Each row is where one point has got to under a steady rotation. How many ticks took it there?
The counts run from 0 to 405.
[126 115 146 115 137 168  78 112 150 138 139 175 154 139 103 161 118 104
  94 167 129 106 129 144 132 110  98  92 103  98 182 147]	232
[ 97 142 101 125 139 118 127  69 122 148 135 109  87 105 132 134 190 145
 128  85 116  80 121 170 142 147 139 149  96 166 134 104]	27
[101  94 145 156  94 102 123 107 136 135 118  99 164 103 155 103  97  95
 154  87 148  79 128  97 123 154 134 149 150  82 125 136]	316
[147 151 125 108 133  92 191 175 129 144 119 105  95 118 161 137  81  81
 138 136 159 128 130  98 118 152 138 174 144 103 144 140]	191
[127 145 137 148 110  95 157 153 136 136  99 149 179 123 167 111 109  72
  99 120 160 154 127 105 145 144 143 166 105  81 123 130]	73
[134 125 158  99 116 105 159  96 102 119 115 137 150 151 104 160 137 127
 154 132 170  87 176  70  99 150 116 150 102 171 143 110]	211
[125 117 112 119 173 154 162  98 150 128 133  95 181 132 114 174 142 128
 113 101 134 155 110 161  65 134  94 125 143 104 139 131]	371
[131 130  95 140 116  92 147  91 163 122 158  73 110 114 147 106 170 151
 126  69 119 122  99 171 121 138 141 135 165 150 104 103]	260
[106 134 101 135 118 146  63 104 144 103 138 139 112 138 160 117 162 163
 106 123 102 135 136 154 143 126 158 104 113 173  87  80]	29
[145 160 110  89  69 100  99 123 146 151 165 124  75 177 136 111 172 143
  96 116 127 129 123 142 135 114 170 126 135 133 121  93]	19
[135 152 174  89  95 117 112 157 131 129 147 185 134 142 115 137 103 108
 133 171 152 127 157  96 170 120 177 137 104 149 158 100]	92
[128  94 144 116 102 139  92  98 163 122 158 109 171 179 130 149 128 110
 116 111 136 121 134 126  83 113 134  90 177  90 134 106]	4
[122 153 106  90 142 130 169 111 125 117 147 112 101 144 128 147 160 170
 138 106 118 164 145 135 109 140 166 148 122 195  96  76]	272
[128 153 171  75  92 102 145 144 120 146 147 151 142 132  97 134 111 121
 143 142 157 123 157  94 140 129 184 165 102 143 163 106]	87
[164 137 106 112 132 127 109 131 174 121 135 126 121 198 156 160 146 106
  75 149 137 140 123 139  79 116  92  94 151 100 120 110]	128
[105  97 143  95 147 163 142 147 107 137 136  92 147 118 100 139  76 127
 170 118 125 158 153  71  87 149 139 131 147  97 126 154]	303
[115 108 163 141 109 123 102  82 129 108 148 132 140  93 103 104 111 132
 189 122 131  80 137 101 168 122 144 122 127 167 133 124]	95
[122 129 122 116 164 116 182 151 123 137 125  85 107  87 153 146  78 106
 164 115 148 119 128 118 104 172 146 174 157 111 155 140]	186
[159 156  88 131  94  81 158 105 146 149 129 108 102 152 124 106 198 138
 111  88 122 119  93 131 106 119  93 133 120 110 108 148]	136
[141 140 158  82 115 131 109 131 126 139 141 180 124 163  79 159 129 128
 110 174 149 115 154  91 128 112 114 116  77 141 158 145]	221
[132 161 152 137  91  69 108 129 141 146 117 159 106 119 155 111 139  94
 105 150 164  61 140 120 171 126 135 150  95 127 151 113]	331
[132 119 141 149 162 152  86 108 154 114 123 162 119 119 151 161  96  75
 125 174 136  78 124 136 148 110  88  97 133 134 173 147]	109
[127 131 157 113  87  95  83 155 149 126 132 152 152 156 171 140 103  93
  93 149 171 100 163 108 116 144 169 141 128 104 136  85]	324
[131 101 134 151 118  85 152 127 139 102 116  72 131 104 166 101  90 116
 172 104 146 112 133  85 113 158 131 157 165 135  93 124]	193
[127 109 154 112 110 139 102  91 132 136 156 114 127 101  54 111 138 161
 158 132 114  85 111 117 139 100  84  96 111 131 145 176]	229
[132 144 153  88 117 129 140 107 110 153 132 161 118 133  68 155 148 119
 129 148 135  82 142  94 131 115  96 127  74 139 176 164]	222
[134 153 105 100 134 108 156 120 160 158 156  80 109 120 124 146 155 117
 100  94 138 109 100 186 101 137 129 147 151 102 171 125]	253
[144 115 133 134 152 158  77 119 169  76 136 137 120 138 110 161 125 163
 108 176 120 134 124 139 116 104  81  70 130 159 116 122]	354
[144 149 101 109  95 131 148 152 162 135 151 130 154 169 131 123 143 120
  78 109 126 208 101 140 111 105 151 120 143  93 102 111]	380
[145 137 150 137  75 104  99 130 129 105 116 183 129 155 123 103 140 119
 132 157 143 108 143  61 157 105 108 105  89 153  98 128]	214
[119 100 160 137 109 140  83  73 134 112 133 134 155 116  76 114 142 153
 160 129 130  80 139 100 140 108  83  94 106 149 126 151]	224
[144 128 137 153 131 133  66 102 164  80 125 147 114 115 121 122 135 157
 115 172 115  97 125 131 151 103  89  78 113 174 104 119]	348
[ 94 129 113 132 132 176  80 123 132 116 138 152 149 122 124 113 137 165
 100 130  92 192 130 141 155 120 168 108  89 137  92  97]	158
